Families of rows that turns and mirrors carry onto each other, the same ones carrying the whole set onto itself: the rest of each named row's family, in list order:
6 families of 3 rows:
rak: [ 32 -35  28  32  -9  -7  -5 -24   4  -1]
sobu: [ 14 -20  35  38   4   2  -9 -20  15  -3]
figis: [  5 -43  23 -10  -8 -22 -19 -27  -3 -11]
Menor: [  5  -5  22  23 -24   1 -28  12  -7 -21]
paba: [-11 -41  10   5  17 -19   8   5  -4 -16]
sek: [ 35  -4   7  19  -9  -5 -27   6  -2 -31]
Zuzod: [ 18 -29  32  19  17 -30  -8  -2 -18 -41]
nanal: [  1  -7   7   9  -8  -2 -39   1  16 -19]
Zamar: [  7  -7  21  13 -23  -7 -27  15 -17 -28]
toda: [ -1 -37  25   2  26  -9 -12   1  20 -20]
nabit: [  4  -5  19  10 -25   1 -30   9 -15 -16]
sudis: [  9 -46  27  29   9 -34 -12  -3 -18 -22]
ruto: [  6  -9   2  14   1 -10 -38  10 -26 -12]
pud: [  3 -24  22 -15   3 -11 -19 -28 -19  -2]
bati: [ 14 -31  17  17  31  -1  -7   1 -18   9]
zeme: [ 42 -26  19  -9  15  -2   1  -9   0 -19]
Sabeb: [ 22 -31   9  26  12  -4  20  -1 -10  -4]
ros: [ 15 -33  10 -11  -1  -3  13 -15  12 -13]

Same family as bati: toda, zeme
Same family as figis: rak, sudis
Same family as nabit: Menor, Zamar
Same family as sobu: Zuzod, pud

Families of rows that turns and mirrors carry onto each other, the same ones carrying the whole set onto itself: the rest of each named row's family, in list order:
5 families of 4 rows:
Vez: [-24  -9   5 -13 -18 -28  25   7]
fezoz: [11 32  0 13 -4 -6  1  5]
Senot: [-13 -17  12  -4 -16 -30  21   4]
Vis: [-17  37   8  10  18 -10   0  17]
pag: [  0  32   3  14 -10   3   9  -4]
lokul: [-24 -17  11 -18 -14 -12  -3  23]
Zutim: [ 8 32 -4 13 -6 -1  7  7]
mobo: [-17 -18  19 -17   0 -16   2  26]
kanun: [-20  35   7  18   8  -5  -3  20]
fiz: [-21  31  14  11  20 -11  -5  14]
ramo: [-23 -16   8 -25  -7  -8   1  21]
vuf: [-19  -8   9 -14 -25 -30  22  14]
kobok: [14 27 -1  7  1 -7  8 -5]
likim: [-18  39  16   6   7   2   2  21]
bitif: [-29 -13  13 -23  -5  -5  -4  17]
Bobu: [-15 -11   5  -9 -21 -30  24  16]
levu: [-18  -2   8 -17 -20 -27  29   3]
kulav: [-24 -20   9 -13 -10 -13  -2  26]
Zer: [-16  36  10  17  10 -10  -6  18]
Feb: [ 7 28 -5 12  2 -2  3 -3]

Same family as kanun: Zutim, Bobu, kulav
Same family as Senot: pag, mobo, likim
Same family as Vis: Vez, ramo, Feb

Families of rows that turns and mirrors carry onto each other, the same ones carrying the whole set onto itself: the rest of each named row's family, in list order:
5 families of 4 rows:
Firu: [-15  45 -14  21   3 -33  -2 -15  12  30  -3]
kiro: [-22  30 -16   5   1 -19  25 -22  19  17  10]
Ral: [-43   5 -18 -12   5  -2  11 -10 -16  34 -12]
Tud: [-23  12 -14   6  -2 -18 -16   9 -22  31  -9]
Vonaf: [  3  17 -11   2  -3 -33 -11  -7 -11  46 -21]
Temob: [  6  13  -7  21   1 -23  -2  12  -1  22 -12]
musep: [-29  17  -7  -5   3 -16  -3  -4  11  36   3]
galuk: [ -1  35 -17  38   5 -25  24 -25   0  20 -19]
vil: [-31  13 -33 -12   9  -6  24   0 -31   7 -26]
gim: [-36  19 -27  -2   3  -5  40 -28  -9  14  -6]
Zap: [ -5   2 -25 -12  -2 -16  14  -6 -37  28 -33]
Kuvev: [-17  20 -17  -8  -2   0  -1   9 -37  18 -29]
bis: [-20  28 -29   9  23 -10  36 -21 -13  21 -47]
valen: [-16  42 -30  -8   8  -2  33 -14 -22   1 -35]
bevug: [-23  46 -34   3  14 -21  38 -24   3   5 -19]
Binu: [ -5  40  -4  14  -6 -18 -18   0  -8  31 -14]
Gogu: [ 10  41 -20   4   4 -39  18 -25  11  28 -19]
lugak: [  2  26 -34 -10   6 -23  43 -24 -14  10 -31]
bak: [-13   6 -19  -8  20  -9   9  16 -15  22 -40]
futu: [ -5  62 -17  13   3 -20  17 -23   6  13 -19]

Same family as kiro: Ral, musep, gim
Same family as bis: Temob, galuk, bak
Same family as Firu: Tud, vil, bevug

Families of rows that turns and mirrors carry onto each other, the same ones carrying the whole set onto itself: the rest of each named row's family, in list order:
4 families of 8 rows:
vuro: [ 14  -8 -22 -26 -21  17  33  16  33  -4  11]
Pasem: [-26  -6 -33 -14  14  12  29   0  40  21  -5]
posok: [-14 -31  -4 -19  -1  14  38   9  44   8  -2]
Gisi: [-12 -39   0  10  22   5  32  15  -1   1   5]
lus: [-34 -14 -29 -13  13  18  27  -4  36  13  -3]
gisok: [ 10  17 -30   1  13   2  33  19  -9 -11   7]
timem: [  4  12 -33   2  16   5  22  15 -16  -6   9]
Vupi: [ 22  -6  -9   1   1   3  37  25  -5 -15  13]
bes: [-25 -11 -17  13  36   5  31   6  -2   3  -2]
Bibeg: [-34 -12 -27 -13   9  13  28  -6  35  13  -9]
Vur: [ 10  11 -27  -2  21  -4  22  20 -11  -2  13]
Sim: [  6  16 -39 -26  -6   6  27  17  25  12   8]
pazi: [-21 -36  -9 -14   1  20  30   4  39   9   3]
funif: [ 14 -10 -22 -27 -18  11  34  20  33   0  14]
zab: [ 15 -13  -3  -3   2   7  30  24 -10 -19  12]
tolun: [ 11   1 -11 -31 -18   7  33  21  30  -5   7]
reve: [ 22  -9 -11  -1   3   1  34  28  -5 -13  17]
mopur: [-27 -11 -16  12  31   3  26   3  -3  -1  -5]
bekis: [  7  18 -27   1  13  -1  28  16  -8 -15   8]
lun: [-13 -38   7   5  16   7  37   9   2   0  -5]
tinet: [ 14  -6 -13 -27 -15  14  30  23  32 -11  15]
migod: [-12 -33   4  13  24   7  35  13   2  -2   5]
lole: [  1  13 -43 -24 -10  15  29   9  29   0   5]
gerik: [-21 -30  -5 -23  -5  14  30   7  37   8 -10]
rufe: [-23 -20 -21   6  34   3  18   6  -3  11  -4]
Besos: [  3  19 -42 -21   0  11  22  15  27   2  11]
vol: [-27 -15 -33 -18   7  12  24   3  32  25  -9]
ravin: [ -1  18 -38 -25  -9  10  29   8  31  -1   4]
rogo: [ 15  -3   1  -8   8  -2  29  24  -7 -19  12]
Gefu: [-17 -35   6   1  22   4  25   9   1  -5  -5]
Fupo: [-25 -13 -23  10  30   5  30   0  -3  14  -8]
nemup: [-20 -39 -12 -16   0  15  33   7  37  14   2]

Same family as Vur: Sim, tolun, gerik, rufe, vol, rogo, Gefu
Same family as vuro: lus, gisok, Vupi, bes, pazi, migod, lole

Families of rows that turns and mirrors carry onto each other, the same ones carrying the whole set onto itself: the rest of each named row's family, in list order:
4 families of 8 rows:
beraz: [-17  15  27  -9  -9  -2 -30  18 -21  14 -18  13  -1   5  -3]
savip: [-29   4   8   4   2 -13 -13  -8  16  -6 -11  11 -14  -4  20]
rek: [-14  -5  -6  15 -14  27 -43   5 -21  22  -1  -5  -3  -9 -30]
Bar: [-35  20  15   1  -3  -2  -5   9   0   7 -12   8 -16   7  18]
puve: [ -6   7  -1  18   2  39 -22 -18  32  12  -3 -11  -5 -16 -29]
Fav: [ 10  -8 -19   7  19  25 -46  -1  -6  18   0 -11   8 -19  -4]
nurud: [-16   1  -8   8 -18  19 -52  13  -6  26  20  -5  -9   1 -18]
papok: [-13  21  25 -11  -6  -9 -13  -6  23  -1 -25  -8   0 -19   9]
veg: [-11  29  15 -13   6  13 -11  -8  27 -12 -25   9  -1 -19   1]
sanu: [-13  -9   1 -15 -16  22 -32  -5 -30   6 -14 -19  -9  -8   9]
Lod: [-10  27  30  -6   7  10  -8  -5  32   3 -20   6  -3  -1  -3]
peda: [-23  14  16  -2 -12  -8  -5  -4  -4   0   1   6 -28  -4  17]
rafi: [  1  13 -12  24  25   3 -27  -8  33   2   7  -2 -11  -7  -2]
ket: [ -1  20  19 -16  -4  -1 -28  13 -22  10  -8  22   1 -11   3]
vinu: [-20 -16   3 -13  -3   8 -31   2 -23   9 -17   2   5 -17  17]
Raguv: [  3  -1 -11  13 -17  14 -48  -4 -23  17   8   1 -12  -4 -20]
lobub: [ -1  36  -4  16  20   8 -12   3  25  -3  10  -2 -21 -14  -4]
Nafe: [-24  -9   0  -6 -13  28 -26   7 -31  24  -9  -7  -3  -8   8]
Romog: [-14  21  20 -21  -4   7 -39  31  -6  20   1   8   3   0   4]
peluv: [  8   4 -13  -3  11  42 -32  16  10  11   1 -18  18  -2 -14]
Zada: [  0   3 -14  21 -11   8 -47   5 -10  21   4 -20  -3 -24 -24]
vufu: [-20 -19   1 -17 -20  30 -23   8 -14   8  -7 -11  12   0   3]
kisur: [ -3  25  -3  13  13  11 -13  17  35   2  15   3  -2   9 -10]
Pokip: [  6   3 -14  10  13  46 -32  -4   4  26   0 -23   1 -10  -9]
Geru: [ -6  13  16 -10 -10  -9 -38  18 -24  16 -17  -7   7 -17   1]
maza: [ 10  14 -19   2  17  37 -40   3  -3   6  -6 -26  -1 -18 -12]
zisek: [ -5  32   0  16  22  17 -14  -2  36   8  -2  -8 -13   6   1]
Ruruz: [ -7   7 -15  14  -6  28 -29 -28  26  -6  -8 -12 -12 -11 -22]
zozos: [-24   3  -7   5 -12  36 -32 -12  39   8   5 -17  -8  -7 -16]
bikuz: [-32   2  11  -1 -21  -1  -3  10  10   1   7   9 -10  12   8]
banup: [ -7  13  -4  21  -5   9 -20 -19  37   4  -2 -21  -9 -25 -16]
Rav: [-21  22  20 -24   1  22 -18   4  38   2 -14  -2   4  -9   6]

Same family as papok: savip, Fav, rafi, vinu, Zada, Geru, banup
Same family as Pokip: beraz, rek, Bar, puve, Lod, Nafe, zisek

